Each path is a new rotation, seen through one point. The rows after it are directions, each followed by how far the rotation turns it, in degrees a step (0 if it stays put).
Each turn is a multiple of 5 degrees from 10 to 175, or 0.
Rotation 1:
[-14  21   1  14   2  -3 -17  12   4  16  37 -25 -18 -35 -47]
[-33   3   6  40  -4  -6 -23   3  32 -18 -20   1  17  -7 -42]
[ -5 -16 -17  39  36 -30 -36 -24  17  -8  12   1   8 -10  14]
[ -6   9  14  33  49  -8   4  17   5  22  41   3 -17  13 -16]
[-18  33   7  43  21   3  14  20 -12 -42  -3 -17  13   7 -21]
[-12  39 -28  17  13 -23 -16 -15   2 -14  12 -32  -2 -42   1]
[-14  11   9  35 -12 -14 -15   3  29  25  27  -7 -23 -25 -41]
[-13 -25  11  44  15  -5 -28   3  17 -26  -4  -3  28   2 -38]
[-20   6 -13  22  65 -29 -25 -11  11   3   7  -1   8  -2  14]
[-15  26  12  52  24  -9  16  17  -4   7  31  -1 -32   9  -2]
[ -6  26  -7  32   8  11   1  13 -16 -45  20 -27  14 -16 -33]
[-20  38 -21   7  14 -26 -19 -16  31   3   0 -19   8 -38 -21]
[ -6 -11  16  59 -11 -27 -17  -6  31  17  12  -4 -16 -10 -19]
[ -7 -30   8  34  41  -4 -31  10  -6 -18  18 -10  21   3 -28]
[-38  33  -9  17  61 -17  -6   6   7   0  -3   4  -1   7   2]
[-10  34  -6  61   0  -9  13   3  -5 -18  27  -8 -29  -6   9]
[  6  18 -12  16   8   6 -14   5   1 -22  40 -29  12 -32 -47]
[-24  24   2  19  13 -28 -16  -5  44  10 -20 -12  16 -18 -36]
[ -7 -24   9  64   9 -34 -26  -8  11   2   3 -10  -8  -5   8]
[-15 -12   4  21  55   3 -24  20 -16   0  39  -7  -3   1 -24]
[-42  48  -7  29  34   1   9  13  10 -21  -5   9  -1  10 -14]
[  4  31 -23  51  -4 -16   0 -18   6 -29  26 -17  -7 -25  10]
[ 11  10   4  15  12 -10 -13   3  21  15  40 -26   3 -29 -51]
[ 12 -15  -8   8  -3   2  -9  -7 -15 -24   4 -10  11  -6  10]
130
[ -1  10  -3   3  -4  12 -18  -3   8   5   4 -21   0  24   4]
0
[  3  -8  11  -4   0  17   2  16  -7  -4  10  -1   7   6 -27]
115
Rotation 2:
[-25   5 -11   5  -6 -29  50 -30  34  -9 -24  30   4 -15  11]
[-43  -3  -7  21  -3   6  17  -9  10 -20  -1  57  32  10 -24]
[  0 -24 -32  -7  11  16   3 -49  30 -22  12  45  -3  20 -10]
[-16  -9 -41  14  -4 -17  45 -32  20 -37   2   4  12  13  31]
[-31  -7 -11  -9   6 -16  39 -13  15 -30  -4  40  30 -38 -14]
[-26  -1  -5  13  -5  -4  13 -37  38   1 -14  61  -5  15 -19]
[-22 -19 -35  17   2  17  16 -25   9 -34  22  29  24  39   4]
[  2 -21 -38 -22  15  -6  36 -42  22 -36   2  20  10 -21  10]
[-35   8 -11  24 -13 -32  41 -20  28 -18 -23  33  10 -10   3]
[-38 -12  -5   8   5  12  10 -13  18 -22  16  60  26   8 -31]
[  0 -20 -32  -6   9  14  18 -54  31 -12   6  34  -7  30   7]
[-19  -8 -42  15  -1 -14  45 -22   5 -42  -4   9  29   2  24]
[-24  -5 -10  -7   5 -20  24 -20  26 -28  -8  49  14 -39 -23]
[-34  -3  -6  22  -8  -5  18 -31  40  -2   1  51  -3  33  -9]
[-18 -24 -35  -1  11  25  25 -27   2 -32  22  28  31  27   6]
[  3 -12 -39 -11   7 -14  36 -46  22 -27 -20  22   3 -21  11]
[-43   6 -11  31 -14 -32  29 -10  23 -30  -9  36  16  -6  -8]
[-28 -18  -2  -9  11  13  12 -23  29 -16  24  58  15   9 -27]
[ -4 -15 -35   3   4  12  33 -50  24 -10  -6  26   3  35  22]
[-20  -8 -42  11   2 -11  35 -19  -3 -48  -8  18  35 -16   8]
[-22  -6  -8  -1   1 -26  16 -29  40 -24  -4  50  -3 -28 -24]
[-38  -6  -4  21  -8   0  28 -22  34  -7  16  42   9  41   0]
[ -8 -25 -35 -16  18  27  31 -34   0 -28   8  33  33   9   4]
[  5 -10   1 -21  12  10  -6   3  -6  -8  11   8   9 -19 -14]
140
[ 16  -5 -26   4   1   1 -11  -9  -9 -17  -3 -12  -3   0   8]
90
[  3  -1  -7 -15  12 -13  -2  20  10  -8 -15   7   4  18   0]
0
[ -1   9  -3   5  -2  -4   3   1 -14   3 -31   7   9 -18  -4]
95
Rotation 3:
[ 18   1 -39   5  29  -7  43  10  19 -12  15  -8  12  37 -18]
[ 26   7 -13   2   7 -39  -3 -14  22 -21  54 -14  18  17 -16]
[  3 -11  -5 -19   9   2  18 -31  58   1  27  -4   1  12 -37]
[ 21   5 -10 -45 -19 -22  19 -29  34 -26   6  18  12  15   8]
[ 40  -8 -12  -2  10  -4  53  -2  25 -24  -9  18   2  24 -20]
[ 31  21  10   3  -8 -31  27  -1   6 -33  28 -21  23  32 -17]
[ -7   7 -23  -3  10  -1  27 -16  28   0  28 -23   2  43 -41]
[  8   7 -37 -33   5 -26   3 -18  34 -15  37  -2  20  19  10]
[ 36 -25 -18  -7  18  -9  21 -20  45 -13  18  25  -4   4 -24]
[ 34   9  30 -20 -18 -23  26 -16  34 -31  14  -1  21   7 -13]
[ 11   9  -7 -12 -10   2  48 -18  18 -16  -7  -4  -4  47 -36]
[ 14  21 -31 -16   8 -25  32   7  11 -25  22 -15  28  39   9]
[ 24 -10 -32  16  26 -19  13 -11  26  -9  40  -2  -2  25 -33]
[ 13   3   8 -25   1 -21   3 -22  51 -14  42 -14  24   0 -13]
[ 15  -8 -11 -31 -12  -1  26 -40  42 -12   0  20 -12  24 -26]
[ 33   8  -6 -28  -2 -17  45   3  23 -34  -4   8  25  19  10]
[ 37   4  -9  20   5 -18  36  -4   6 -26  15  -2  -2  39 -36]
[  1  20  -1 -10   7 -18  22  -1  28 -12  40 -37  29  29 -19]
[  0  -2 -42 -19   4 -14   5 -35  33  -4  30   4  -7  33 -22]
[ 29 -11 -16 -31  17 -17  20  -8  50 -18  20  12  24  -4   7]
[ 45  -9  11  -1 -11 -18  25 -28  26 -28   9  20  -7  15 -33]
[ 12  19  17 -22  -9  -5  49  -2  28 -22   3 -21  25  30 -19]
[ 10  16 -40  -7  -4 -18  28 -16   2 -18  14  -4  -3  58 -17]
[  3  -7 -10  12  -4   2  -4 -14  -8   3  -3  12 -23  11 -18]
175
[ 10   6  14   1 -12   3  20   6 -11 -11 -23   4   0   7   0]
65
[-16 -20   6   1   2 -23  -2   6  -3   2 -15 -10 -11  -3   6]
0
[-12   7  25   0 -12   5  -4 -10   6   4   6 -16  -1   1 -19]
95
Rotation 4:
[ 13  37  -9  -2  27 -19 -28  -9 -38   7  29 -15  -1 -28  36]
[ 18  48 -45 -13  22 -14 -10  -9 -35  -3  -6   3  15  18  27]
[ -1  22 -41 -35  41  -5 -13 -15  -5 -18  43  10  16   7  12]
[  6  -8 -39 -17  35 -20 -56 -25 -25 -13   8   4  -8 -12   8]
[-14   2 -54   5  18   4 -32 -23 -11  13  -4  20  19 -11  44]
[-29  17 -39 -40  14 -21  -7  -4 -11  16  11  20  -4 -35  36]
[  2  29 -34 -20  -4 -13 -14 -29 -30 -26  -6  39  -4 -36  11]
[  4  33 -11  10  13   6 -19 -27 -22 -13  38  16  16 -41  37]
[ 15  46 -17  -8  22 -26 -21  -3 -44  11  10 -13  -5 -20  36]
[ 14  49 -46 -19  23  -6  -1 -13 -26 -15   8  12  21  18  20]
[  3  12 -32 -32  44 -11 -28 -18 -10 -21  46   4   5  -5   7]
[  7  -5 -45  -2  31 -15 -58 -25 -27  -5  -6   3  -1  -6  19]
[-24   8 -54 -10  22   2 -17 -14  -4  19   7  18  21  -9  47]
[-23  16 -38 -46  11 -26 -12  -8 -16   1   4  25 -14 -37  19]
[  2  25 -31  -3  -2   0 -20 -37 -25 -29   2  41   5 -39  16]
[ -1  34  -8   8  16  -2 -20 -17 -26   4  37   4  10 -44  45]
[ 17  53 -27 -15  13 -26 -11  -3 -46   6  -3  -3  -3  -8  32]
[ 12  43 -40 -22  28   0  -2 -18 -17 -26  28  15  24  12  16]
[ 10   7 -27 -23  44 -19 -45 -19 -20 -16  38  -5  -3  -9   9]
[  3   2 -54   5  29  -8 -46 -23 -25   5 -11   6  12   3  31]
[-31  10 -52 -31  25  -6 -10  -8   0  17  17  19  14 -13  40]
[-13  11 -38 -39   6 -26 -20 -19 -22 -14  -2  32 -16 -37   8]
[ -1  20 -26  11   1   8 -24 -37 -21 -18  12  35  13 -42  31]
[-12  -1   4   0   7  13   9   1  16   4  28   0  13  -3  10]
140
[  2  14 -17 -13   6  -3 -21   1  -8  -7   5   6  11 -11  15]
0
[-12 -26 -18  -8  10   0 -13  -1  12   5  -6   2   0  11  -3]
45
Rotation 5:
[-24 -19  -5  12  10  20 -26  31 -44  16  22 -34 -11 -14   7]
[-19 -36 -13   7 -30  20 -26 -13 -45  -5  22 -11 -20 -19   9]
[-19 -18   8  17  24  26 -20  -3 -42  10  27 -19 -23 -14  31]
[-28 -16 -13   0 -13  21 -25  24 -53   5  25 -19 -15 -15  -8]
[-18 -41  -5  22  -7  17 -32 -21 -33   5  22 -19 -12 -18  26]
[-13 -13   1   0  14  29  -8  15 -56   3  24 -14 -34 -17  18]
[-38 -20 -10  11 -12  16 -40  -1 -44   8  28 -20   0 -12  -3]
[ -3 -42  -4  17  -3  22 -16   3 -38   4  16 -25 -27 -22  30]
[-30  -3   0  -1   4  29 -21  -6 -59   0  33  -2 -23 -11   7]
[-25 -31  -8  23   0  14 -36  16 -34  16  22 -37  -2 -16  11]
[ -8 -33  -8   2 -19  25 -13  -7 -50  -6  20  -8 -35 -20  17]
[-33  -8   6  14  23  24 -30  -5 -46  13  33 -17 -10  -9  17]
[-17 -33 -16   8 -18  18 -23  27 -45   6  18 -29 -16 -19   2]
[-19 -29  -1  13  -6  23 -26 -30 -42  -1  27  -6 -22 -15  25]
[-21 -11   2   8  21  25 -19  26 -49  13  26 -26 -22 -14  13]
[-29 -29 -17   8 -28  16 -34  -3 -46   0  24 -17  -9 -16  -3]
[-11 -33   5  19  13  24 -18  -8 -37   7  22 -20 -26 -18  36]
[-30  -5  -6  -4  -1  25 -21  18 -60   4  30 -11 -21 -12  -4]
[-24 -39  -9  23 -10  12 -39  -6 -31   9  22 -29  -3 -17  16]
[ -6 -26  -1   3   1  29  -6   5 -53  -1  20 -10 -40 -20  24]
[-41  -6  -1  11   4  20 -36  -2 -47  10  34 -16  -5  -9   1]
[ -8 -46 -12  16 -13  17 -22  16 -36   6  15 -32 -18 -23  18]
[-22 -15   2   3   0  28 -19 -20 -54  -4  29   1 -29 -13  17]
[ 11  -1   9  -2  10   8  13 -19  -3  -7   0  12 -17  -2  19]
125
[ -3 -11 -13   6  11   0  24   2  11  -6  12  14  13   2  -9]
0
